Each row is where one point has got to under a steady rotation. How many steps took it there?
The counts run from 0 to 527.
97,119,133,112,144,133,109,175,124,171,114,137,145,97,111,128,110,97,130,103,84,96,148,143,142,70,114,125,100,117,181,111,146,119,185,154,142,126,126,135,128,176 => 79
143,137,155,167,125,158,155,134,131,161,101,158,135,144,117,180,127,113,84,171,146,153,117,122,118,164,124,84,131,131,140,147,99,127,154,88,90,159,118,114,112,73 => 468
138,126,103,150,177,137,115,175,117,153,98,87,137,105,145,115,87,140,153,132,69,118,109,134,128,128,171,139,107,93,167,145,153,147,134,135,147,123,98,120,140,172 => 83
133,96,144,88,111,108,132,204,151,128,152,166,137,118,96,114,133,119,137,152,130,116,127,154,145,117,83,152,135,108,130,135,97,94,137,178,81,139,103,171,99,151 => 527
107,113,142,130,119,105,88,167,141,144,153,132,174,104,119,151,125,146,59,99,138,133,118,150,96,113,156,113,147,140,156,142,180,124,135,96,111,102,148,146,73,129 => 108
165,111,167,106,116,155,131,195,153,139,130,126,142,167,94,111,117,143,98,106,174,102,139,121,144,131,130,128,159,148,145,153,136,97,158,128,82,128,127,150,97,88 => 121
96,114,149,163,112,140,153,148,71,112,78,105,155,128,145,130,88,62,147,142,135,130,128,164,112,130,115,106,140,145,182,131,167,129,108,148,123,124,123,118,116,130 => 491
113,116,119,197,170,177,130,158,86,147,76,87,135,152,131,112,92,147,118,142,106,122,132,136,92,125,166,141,119,129,154,152,154,148,121,110,107,125,101,121,121,136 => 86
80,97,142,101,112,159,141,140,96,165,120,152,124,140,102,134,129,109,144,160,123,123,199,146,105,112,120,115,150,129,148,104,127,106,141,149,106,133,147,172,150,190 => 427
92,149,143,159,112,96,122,136,120,140,150,151,168,83,119,136,102,147,122,160,74,156,79,159,86,96,137,171,133,117,155,96,133,129,96,124,124,115,121,118,113,161 => 508
139,90,135,92,173,100,87,111,154,146,127,127,88,101,155,136,127,139,150,138,93,139,132,109,148,158,130,94,125,83,88,104,105,150,135,127,167,144,92,98,143,130 => 333
132,175,142,169,112,144,183,117,124,145,112,103,176,111,116,127,106,74,109,110,128,145,130,130,152,103,92,124,101,170,172,98,147,118,150,130,99,142,151,130,115,102 => 143
123,97,195,158,124,50,119,148,105,146,107,122,144,153,99,164,113,139,112,127,110,88,120,157,122,129,117,107,152,166,159,95,144,150,127,146,125,95,127,129,124,138 => 503
148,119,119,128,183,126,145,105,110,115,86,105,89,207,120,136,109,149,160,110,149,115,140,122,141,106,144,87,88,139,118,107,147,138,153,148,133,124,138,124,130,187 => 350
83,132,182,156,97,76,137,128,145,144,143,135,183,146,106,106,136,165,75,104,132,166,133,131,92,85,115,137,131,166,132,86,130,117,117,110,98,117,128,142,122,115 => 174
119,114,133,169,121,70,98,98,122,138,145,80,148,114,158,119,142,150,104,97,125,131,100,138,137,176,139,136,142,156,108,149,141,165,88,95,164,87,100,91,138,99 => 237
150,121,159,108,106,154,133,71,111,117,123,100,125,154,151,106,116,123,158,144,137,189,90,110,122,119,102,132,164,103,65,111,162,123,77,130,138,150,121,110,141,139 => 324
124,125,115,120,121,118,132,135,84,92,148,131,152,118,122,165,104,110,142,196,101,139,111,173,93,136,156,133,151,79,100,141,153,159,117,124,130,140,141,151,110,184 => 29
137,135,128,91,133,52,123,165,182,109,169,125,158,91,124,85,118,147,136,100,107,127,119,133,129,101,134,153,127,112,163,83,137,101,123,160,142,105,110,132,109,161 => 179
124,109,149,162,179,119,102,67,118,134,90,110,92,136,153,164,117,129,114,114,129,173,112,113,126,129,120,71,112,137,85,96,154,157,110,106,137,139,128,95,103,108 => 337
108,164,80,175,131,154,176,125,140,113,143,115,154,131,146,80,141,129,121,123,140,160,117,136,147,140,145,156,57,119,139,168,92,124,150,99,131,137,100,106,137,120 => 215
133,131,142,172,150,155,188,133,136,143,90,137,133,143,77,142,105,102,126,143,106,109,140,146,121,98,138,128,98,114,189,107,118,106,182,114,134,136,108,97,137,138 => 481
94,161,125,142,102,115,135,86,117,142,134,131,145,125,131,100,136,120,124,99,137,137,146,127,149,103,68,173,119,201,133,86,126,113,85,111,124,78,138,101,114,127 => 242
99,170,110,102,96,121,129,119,138,156,156,152,156,112,138,71,146,138,149,99,123,148,145,120,159,106,78,189,117,168,134,88,93,104,100,125,137,97,123,106,134,143 => 244
139,177,125,94,121,106,131,62,130,92,152,118,120,96,130,141,123,98,159,112,125,125,130,146,143,117,118,159,149,141,123,74,159,135,114,106,179,84,159,88,102,135 => 309
124,111,198,155,125,46,118,142,104,142,116,124,137,132,105,161,104,133,129,135,100,89,109,158,123,117,115,125,154,165,160,88,146,150,121,155,124,99,135,126,119,142 => 504
117,121,133,123,125,99,96,164,137,134,141,131,168,102,121,152,116,124,68,93,143,121,131,150,98,112,146,112,137,149,164,135,188,118,129,107,108,88,152,148,60,131 => 109
107,107,110,126,162,187,115,154,126,184,71,146,114,146,134,130,119,124,131,107,129,119,177,113,133,120,148,73,99,134,188,131,129,115,161,107,144,119,114,104,138,156 => 415
123,111,166,83,107,117,106,176,86,90,136,130,111,151,111,163,108,124,165,140,135,96,133,165,130,125,142,116,162,132,126,111,148,158,159,178,120,138,165,154,109,168 => 25
100,128,155,135,114,113,81,167,142,165,164,132,158,100,117,152,133,191,68,119,111,136,111,145,93,126,173,138,150,126,135,141,139,142,141,93,113,118,131,148,101,124 => 106
88,132,92,147,148,197,120,113,126,193,101,147,138,95,141,138,121,112,119,134,91,180,137,114,113,105,151,102,94,96,159,132,135,111,143,90,148,141,113,103,141,175 => 412
88,94,130,118,126,78,144,121,137,134,159,130,114,108,118,101,162,110,130,122,119,79,193,160,145,160,100,168,123,138,127,131,83,133,152,109,157,101,91,111,158,120 => 232
94,125,138,147,114,140,118,94,142,146,144,133,117,145,106,133,163,156,94,77,172,161,138,126,157,108,105,98,94,173,84,89,114,117,152,127,98,157,158,150,115,123 => 273
120,126,158,139,113,123,148,151,121,106,128,96,118,181,128,88,142,127,150,68,182,89,140,144,179,149,124,137,103,172,149,157,110,133,174,143,135,114,111,115,148,104 => 220
96,139,117,137,145,186,142,118,130,87,137,109,68,144,109,114,141,153,151,95,171,111,180,151,145,133,162,151,105,158,113,112,90,139,167,122,124,136,144,114,110,108 => 286
79,61,110,114,117,149,96,123,157,125,140,125,124,96,143,81,152,124,111,100,160,175,152,132,118,133,106,118,125,105,75,135,135,90,89,113,113,147,99,145,111,124 => 260
137,133,170,154,116,153,147,145,133,165,103,166,131,146,111,181,131,111,83,153,151,148,132,121,125,151,116,82,135,145,150,135,97,126,165,97,90,152,125,115,107,68 => 469
137,161,94,117,157,115,127,107,85,123,149,142,98,154,160,166,128,147,147,191,112,135,134,134,122,188,153,129,128,121,96,151,99,186,105,110,132,112,144,118,120,158 => 366
176,120,136,128,169,103,125,165,109,186,83,134,132,137,138,159,111,91,125,148,100,86,133,110,180,154,78,93,121,139,145,131,118,156,155,145,120,126,106,114,124,119 => 68
128,139,159,140,87,107,147,113,98,98,172,62,132,127,146,87,132,122,168,113,135,128,85,155,165,155,119,175,144,126,111,160,140,146,124,165,138,129,132,129,161,133 => 224
139,164,156,173,126,53,141,124,120,148,145,107,164,132,146,112,108,182,121,155,98,150,107,117,120,163,142,155,142,160,128,94,106,166,89,131,104,121,114,129,150,106 => 170
